One vector is turned by the same rotation once a step. Each row is the vector after some number of steps, and that number follows the row.
The counts run from 0 to 268.
[108 158 112 153 120 151 123 124 140 170 104 119 162 148 125 107 177 197
 124 108 112 151 108 109  88 102 105 130 128 123 152 151 123 168 100  95
 120 131  77  85 126]
55
[126 152 101 131 148 154 101 174 111 147  63 170 105 130 182 152 123 174
 180 104  92 104 121 133 108 129  91 142 128 126 118 138 114 133 102 103
 151  95 142 124 144]
251
[103 162 111 133 165 140  99 170 129 157  73 186 111 128 177 142 140 185
 156  95 102 102 121 141 119 126 100 137 153 116 111 140 136 133  82 129
 149 105 129 110 148]
252
[147 130 113 129 107 119 170 176 140 173 115 103 151 105 124 122 151 112
 140 166 161 147 148 109 109 125 119 133 150 166 164 118  69 179 127 145
 170  98  97 110 135]
195
[130 180 102 118 132 144 116 169 105 142 150 126 121 109  87 101 145 138
 139 150 107 142 110  93  89 107 129 118 135 157 174 142 164  99 127  88
  97 156  64 106 121]
140
[ 98 170 130  97 131  91 153 126 146 176 107 114  91 108 110 103 177 157
 123 153  89 179 105  92 111 125 144 112 151 141 138 157 118 132 134 102
 137 108  99  84  92]
224
[129 125  84 113 127 129 179 196 111 102 113 158 103 108 133 125 169 125
 124 141 174 103 127 115 132 150 125 129 162 175 155 125  83 113 167 119
 126 104 140  93 156]
105
[136 162  90 111 109 142 136 123 124 145  78 126  70 141 125 147 130 147
 161 126 106 177  79  84 133 107 146  97 102 160 152 158  78 136 123  98
 141 110 112 114  96]
218
[154 150 106 134 144 113 185 163 138 165 111 165  78 119 139 102 129 141
 142 159 164 134 132 128 111 101 132 112 111 154 154 120  57 119 153  95
 132  81 108 118 167]
97
[124 134  90 143 144 143 138 227 129 143 114 165  93  76 116 120 166 134
 130 113 162 105 128 105 132 126 105 144 117 150 159 177 109 115 126 137
 124 131 108 138 159]
12
[106 165  86 106 111 109 101 167 144 107 107 176 106 123 160 137 154 140
 175 135 114 137  93 114 164 121 123 111 142 188 146 162 143 166 132 154
 173 137 126 106 153]
115
[117 131  95 133 123 183 133 158 140 155 119 124 131 151 164 170 142 108
 146 109 125 137 175  80 124 127 104 162 186 154 167  91  88 128  92 127
 129 114 129 114 132]
73
[164 167 125  78 137 125 114 162 111 153  74 121  88 103 126 147 114 130
 163 171  91 148  94  90 111 108 154 119 111 131 137 156 112 115 122 119
 166  94 119 126 104]
126
[103 175 103 105 137 106 135 177 114 131 153 158 132 114 160 131 151 160
 140 124 109 139 149 119 124 127 103 118 196 172 149 131 167 133 130 125
 107 159  88  79 142]
238
[137 147 101  83 100 131 120 146 116 128  79 140 155 112 110 131 182 135
 142 168  88 144  63 124 122 136 114 157 129 132 162 157  97 142  92 133
 186 127 141  99 122]
25
[138 136 106 133 133 203  95 161 164 172 121 121  99 152 129 120 120 115
 141 138 123 127 136  90 119  85 132 162 145 114 188 108 111 104  75 130
 114 122 106 148 141]
172
[143 158  97 107 129 143 152 116 127 157  74 150  67 140 128 170 148 146
 150 121 121 156  97  90 118  97 130  82 104 137 139 163  74 119 109 117
 119 115 107  96  95]
219
[141 150 138  79 129 119  81 165 155 132 175 160 134 106 138 124 141 151
 168 144  96 130 121 102 122  52 163 132 157 148 129 124 142 125 101 131
 126 125 109  89 133]
38
[123 167  76 112 114 137 140 175  73 128 116 112 137 127 146 124 125 149
 148 119  88 148 129 115 123 145  95 143 180 183 165 128 150 131 134 103
 119 168  94  96 123]
240
[135 167 100 121 131 111 155 168  95 114 160 177 121 122 177 152 142 159
 161 127 103 138 160 104 103 108 100 117 155 173 144 125 113 112 155  91
 120 136 119  89 155]
236
[137 170 150  83 166 106 112 169 139 148 122 164  86  91 152 146 148 163
 157 147  94 135 103  92 107  78 157 111 131 116 106 148 121  98 122 123
 143 102 131  95 138]
129
[167 122  87  69 104 153 144 177 128 108  99 118 112 131 150 120 114 120
 149 157 155 138 139  76 122 106 137 120 144 174 186 109  87 160 120 140
 141 119 134 110 132]
203
[104 174 113 135 152 167 121 169 109 197  73 141 104 112 127 128 121 140
 147 135 115 140 110 143 104 144 119 162 143 128 130 128 123 138  63 136
 156  91  97 144 105]
256
[132 185 138 114 143 133 126 182 112 165 139 103 105  65 123 124 142 147
 136 145  95 175 105  85 103  93 150 150 132 152 137 153 113  97 110 112
 133 122  96 122 108]
133
[105 113  84 157  83 162 119 152 163 170 126 120 121 156 115  66 153 138
 141 111  97 140 105 124 154  88 138 176 148 146 169 130 104 122  99 103
 110 135  98 117 128]
178
[149 147 114 114 138 148 127 157 127 161  98 182 156 137 138 163 128 138
 179 154 101 109 164 115  71 116  87 141 128 119 147 109 127 161  74 128
 156  93 101 119 127]
158
[137 143 100  81 118 130 140 156 137 106 118 125 149 157 138 108 137 134
 141 152 166 124 108 122 133 105 175 122 179 178 165  85 112 166 136 142
 151 123 114  76 150]
200
[121 146 114  90 114 151 111 166 128 150 107 119 156 123 140  97 117 148
 156 147  84 138 136 123  97 120 138 187 165 137 149  84 123 149  69 111
 164  91 133 116 104]
163
[133 145 114 102 135 135 114 146 127 129 112 192 163 146 163 132 139 171
 171 126  98 104 137 146  91 105 119 155 158 122 120  86 117 150  74 110
 155  84 130  90 130]
160
[164 113 119 103 105 154 105 199 124 147 147 114 123  99 117 134 131 130
 160 125  80 137 135  59 110  71 129 147 128 156 143 143 120 110 115 114
 108 122 106 107  89]
42
[114 170 125 132 149 117 117 189 107 126 174 158 106  94 112 127 158 159
 148 125 117 120 111 106 101  89 162 126 141 164 120 122 142  87 157  78
 107 109  88  93 128]
137
[145 154 126  85 106 133  87 167 135 119 168 126 141 118 139 105 137 156
 159 138  82 152 102 100 129  54 166 150 151 161 139 120 128 120 106 111
 129 143 112  88 119]
39
[121 149 146  96 147 107  97 163 143 143 121 152 153 107 110 182 193 131
 151 153 122 109  92 107 121 111 161 144 171 124 123 130 137 134 105 160
 178  99 125  84 142]
30
[105 146 128 115 154 159  71 170 173 151 131 126 117 144 133 100 132 137
 143 146 117 102 137 105 115  94 169 169 187 116 160  85 158 126  95 125
 125  91 117 118 151]
169
[128 163 119 106 134 124 174 133  94 163  89 106 104 115 109 170 174 139
 111 144 110 163 112  94  96 133 133 121 153 135 141 145  76  89 139  94
 122 108 107  88  94]
226
[117 169  99 117 121 127 118 117 144 155  82 119  69 139 113 128 133 144
 159 133 109 172  78  81 135  98 155  90 102 164 157 159 120 160 121 113
 136 121  94 122 105]
217
[120 142 121 153 126 124  99 139 159 142 129 147 140 144 139 110 175 199
 155 115 103 117 121  94  88  82 111 107 102 129 137 150 133 162 141  77
 120 106  98  90 154]
53
[ 97 164 115 114 149 133 116 154 134 154 127 174  95 123 113  74 131 149
 156 164 106 120  91 147 100 113 169 155 152 131 136  94 145 112  97  91
 143  77 116 129 136]
261
[169 114  89  70 117 165 146 177 134  94  99 137 106 134 163 149 125 134
 138 132 159 118 137  77 138 107 131 113 152 163 167 120  78 135 113 149
 130 119 149  95 136]
204
[110 159 114  97 140  91 183 165 158 154 140 169 106 101 136  47 154 155
 122 161 155 136 115 140 130 116 137 112 165 158 164 126 102 142 138 129
 133 122 103  89 155]
100
[131 108  89 129 106 129 121 136 170 146  89 164  79 183 175 111 120 151
 169 112  83 100 135 125 165  93 135 128 153 129 144 116 107 126 135  98
 124  97 133 101 147]
83
[134  83  88 170  86 140 147 166 157 173 113 140  99 149  94 110 160 119
 158 129 115  97 130 104 135 104 114 149 111 137 156 133  88 117 144  86
 113  79 101 116 115]
181
